One turn or mirror swaps these rows in pairs. Which row does each one swap with?
Piti: [-31.2  10.8   5.5  15.3 -27.4  27.1 -15.4   9.4   1.7   5.9   1.5 -15.2
   5.0 -22.5   1.1 -12.1 -24.4  29.8  11.9  27.4  -4.4  22.6  -3.9  22.4
  -0.5]
Mufos: [-15.4   8.0 -12.4 -14.4 -12.4  -3.6  11.2 -22.5 -21.1  -9.7  -2.8  23.4
  21.2  13.8  -4.2  21.3  32.7   8.4 -15.2 -41.3   4.6   6.9 -28.2 -21.3
 -18.4]
nofiv: [-12.9  18.7 -44.8  -3.4  26.0  -6.5  29.1 -21.6 -29.9 -10.5  28.9 -14.2
  -4.9   9.1 -18.7 -15.4   9.4  10.1 -10.1 -17.7  -8.6 -35.7 -30.1   0.0
 -11.4]
ragi: [-17.3   0.8 -18.3 -10.5  -6.8  -4.7  14.1 -18.7 -28.1 -11.0 -15.6  27.0
  15.6  10.0  -1.8  10.4  34.8  11.2 -24.4 -37.9  -2.9   4.0 -22.1 -28.6
 -10.5]
Logi: [ -2.4 -38.1   6.1 -15.4  -4.8   0.9  -0.8  16.7  18.6   3.1 -12.6  13.2
  30.6   2.4  -4.6   5.8 -11.0  11.5 -10.1  25.0  -1.7   7.1 -32.0   7.3
  27.1]
Vesa: [ -1.7 -36.2   5.3  -7.2  -2.3  -8.3  -3.6  18.9   6.4  -0.8 -15.1   8.8
  29.6  -4.7  -0.7   8.7  -9.5   6.9 -17.7  29.9   4.6  20.7 -34.3  10.6
  20.9]
Vib: [-19.4  48.5  -8.1   1.0  -2.0  17.0   3.0 -18.2 -10.3 -20.2   6.0 -34.9
 -20.3 -26.7   4.0 -21.1   1.5  35.8   4.4  16.4  26.1   2.4  -3.9  -6.8
   3.4]
piba: [ -1.1  29.3 -10.4   1.0  36.0 -21.3  12.7  28.5  -1.7  20.3  -7.4   1.8
  13.4  -6.0 -11.0 -24.1 -27.5 -14.5  11.1  11.1 -17.4  23.6 -18.8  12.2
  -0.1]
Doz: [  0.8  25.5 -21.4   0.1 -19.3  -1.2  12.6 -28.2 -13.0 -34.0 -11.4 -10.5
 -21.8  -8.7   1.7 -14.7  21.1  45.6  -8.7   4.4  30.0  -5.6   3.7 -27.8
   8.2]
sodef: [ -8.1  16.1 -12.8 -12.4 -21.7 -13.1  10.3 -21.5 -15.2  -8.4  17.7   7.0
  15.2  23.6 -13.5  32.7  26.5  14.5   0.0 -25.5  22.0  21.5 -29.0  -9.8
 -25.5]
Nepa: [ 14.4  31.0  -0.7  10.6  -1.0 -36.3  14.3  16.7 -14.9   7.3 -22.3   5.1
   7.1 -13.4 -20.2 -13.2   1.9  -9.3  12.1  12.3  -7.0  49.2   3.2  -4.0
  -2.9]
resi: [ -1.8   3.9 -34.8  -1.7 -54.3   5.8  10.8 -13.8 -15.7   4.7  -3.7  14.4
  -1.4  16.6 -21.8  -2.7  22.9  35.0   4.1 -22.2  -2.2   2.6  13.7 -22.7
 -11.9]
lefev: [ 26.8   9.1 -35.3   3.9  -3.6 -18.8  22.2 -12.1 -11.3 -17.5 -25.6  -1.2
 -10.2  -2.1 -19.1 -29.6  27.0  14.5  -9.8  21.0  14.7  -1.5   5.8 -35.2
  17.1]
fofu: [-10.6 -10.3 -36.5   9.4 -15.9 -13.6   9.4 -24.1 -41.3 -16.9  22.7 -35.9
   8.7   1.9 -11.8  13.1   5.8  14.9 -23.9  -4.8  14.2 -18.5 -27.8   7.6
 -26.6]
bunez: [-31.0  35.1  -1.6   5.5 -18.1  31.4  -7.7  -1.3  -0.4  -7.4   5.8 -33.0
 -13.7 -27.7   0.2 -13.2 -21.2  39.8   7.9  20.8   3.8  10.8  -2.5  13.0
  -0.9]
Bedan: [-18.9  49.8 -15.5  -5.2  44.7  -1.6  14.6   8.2  -7.8   3.7   7.0 -20.1
  -7.4 -13.1  -9.1 -34.6 -20.0   0.8   8.9   4.0 -19.0  -6.5 -19.2   7.4
   8.0]
Zazug: [ -2.2 -24.7 -13.4 -21.7 -15.6  10.5   6.1  22.7  25.8  11.3 -10.2  21.5
  18.0  16.8  -8.2 -13.4 -11.3  18.5   0.6  19.5 -20.7  -9.5 -22.4   0.3
  31.5]
Lofo: [-37.8 -16.6 -12.5  12.3 -21.4  14.5  -7.2  18.6 -14.5  21.1 -14.0  -5.8
  14.0  -7.5  -7.8 -18.0 -27.6  11.9  -4.9   2.0 -44.8  -5.0  -0.7  15.7
  -2.4]
vanu: [ 22.7 -18.5 -26.2  -0.5  -6.4 -30.2   9.0  18.9   2.9  15.9  14.8  -3.1
  21.0  21.7 -34.3   3.8 -20.8  -0.1   9.8  21.2  -5.8  12.4 -22.6  25.5
   2.9]
lor: [-20.4  37.9 -39.3  -7.2  38.2   1.8  22.4  -9.0 -15.9  -4.2  24.0 -30.4
 -11.0   0.5 -16.9 -20.0  -9.2   6.0  -3.5  -9.5 -15.0 -26.0 -28.3   6.5
  -7.1]

Piti is swapped with nofiv
lefev is swapped with Nepa
bunez is swapped with lor
Vesa is swapped with ragi

